(in the rows, 128 means zero)
Each path is a new rotation, seen through one point. The rows after it are directions, each followed by how far the rotation turns it, in degrees per step (0 if it stays put).
Each turn is a multiple of 5 degrees from 10 to 175, or 0.
Each row of a path follows its step; steps can be skipped.
Path 1:
step 6: [129 132 116 136 118 139 125 129 122 131 131 126 124 127 131 135 132 128
 124 130 128 132 131 123 115 127 117 134 136 136 140 128 127 122 130 126
 131 118 126 125 134 131 130 129 140 139 119 122 132 119 125 122 122 125
 120 120 118 121 111 127 136 133 124 127 131 128 132 123 137 132 125 134
 122 123 134 134 130 120 129 127 133 123]
step 10: [124 123 126 134 130 145 126 123 126 124 121 129 128 118 138 120 127 117
 129 145 127 119 129 124 130 120 130 127 134 129 132 117 136 126 117 121
 130 126 140 122 134 134 132 120 119 128 126 129 124 131 141 127 130 126
 129 123 129 117 134 132 128 131 122 132 126 135 128 125 133 124 137 125
 120 135 124 119 120 129 123 121 126 130]
step 12: [127 124 129 131 134 132 125 127 122 132 125 134 129 142 133 135 131 137
 132 130 121 128 122 133 132 136 132 120 125 121 117 122 121 124 125 123
 121 130 143 126 127 131 118 128 112 133 128 129 141 133 123 128 133 134
 138 121 136 121 132 124 131 129 122 128 138 122 117 120 136 132 131 133
 125 134 127 123 129 131 120 136 137 125]
step 13: [131 137 124 127 120 136 129 130 136 129 132 125 117 118 122 137 121 129
 134 131 132 122 132 130 128 128 125 125 124 127 115 128 134 123 120 143
 128 132 142 125 126 137 119 127 117 135 136 119 126 123 124 126 115 135
 123 128 127 130 128 130 134 122 127 136 119 135 132 133 128 122 141 139
 134 127 124 123 127 131 128 132 127 135]
step 22: [130 133 122 129 130 128 123 118 120 123 128 132 133 142 119 130 133 120
 127 130 130 129 142 120 126 121 128 138 121 128 131 123 126 135 143 115
 135 134 132 123 128 137 134 127 126 122 131 129 140 123 118 132 118 120
 129 122 127 131 121 125 117 129 125 127 130 121 132 136 131 130 127 124
 124 140 126 121 125 115 125 126 127 131]
step 28: [125 120 137 127 124 134 122 121 130 133 126 125 138 123 128 132 130 127
 134 127 123 130 126 115 134 130 120 130 132 127 137 134 128 118 122 128
 126 136 126 120 135 119 130 125 120 133 131 130 123 138 125 125 134 120
 136 123 130 126 142 123 135 117 127 144 129 135 122 127 137 126 137 135
 124 132 123 130 119 128 140 137 119 124]
step 31: [134 130 124 128 128 134 135 127 129 124 126 123 124 126 129 142 131 129
 126 129 143 129 130 127 127 130 124 139 124 134 127 138 129 133 125 130
 124 121 127 121 127 125 126 128 125 145 134 127 118 122 123 124 129 120
 117 128 134 127 135 133 147 125 122 119 116 134 115 119 130 128 131 127
 124 124 135 137 129 119 125 136 128 132]
step 33: [120 124 130 119 130 124 128 122 131 121 133 143 134 142 139 127 129 127
 133 131 130 131 121 127 124 136 130 133 124 137 124 134 129 121 126 126
 123 127 128 115 130 132 137 120 136 122 135 131 121 133 135 127 128 112
 131 121 136 137 130 135 135 135 133 132 126 130 131 131 123 128 122 127
 126 134 134 135 132 125 132 138 123 114]
[131 128 129 131 130 128 124 128 127 126 128 128 127 128 127 129 127 128
 127 129 128 130 127 127 129 127 128 127 125 128 129 126 128 129 127 126
 128 127 128 128 126 127 129 127 130 128 127 129 128 129 128 129 126 132
 127 127 129 130 130 126 126 127 129 128 130 126 123 127 127 127 129 126
 129 129 128 130 130 127 125 127 130 130]
145
[128 124 130 126 131 127 129 128 127 129 130 130 129 124 126 130 127 132
 129 130 128 129 130 127 128 127 129 126 128 129 128 126 129 130 128 129
 127 130 128 129 128 127 127 129 128 127 129 127 127 126 127 129 129 129
 126 129 130 128 127 129 132 128 129 125 128 130 128 128 127 129 130 127
 128 127 128 127 128 127 127 125 129 127]
65
[127 128 127 128 129 130 127 128 127 129 126 128 130 126 128 128 129 127
 128 128 126 128 127 128 128 128 128 127 127 127 127 130 129 126 130 128
 129 128 127 130 126 126 126 129 127 129 127 130 129 129 128 127 130 128
 127 127 130 125 127 123 130 127 128 125 127 128 127 125 131 129 127 127
 129 125 129 129 129 131 125 129 129 128]
130
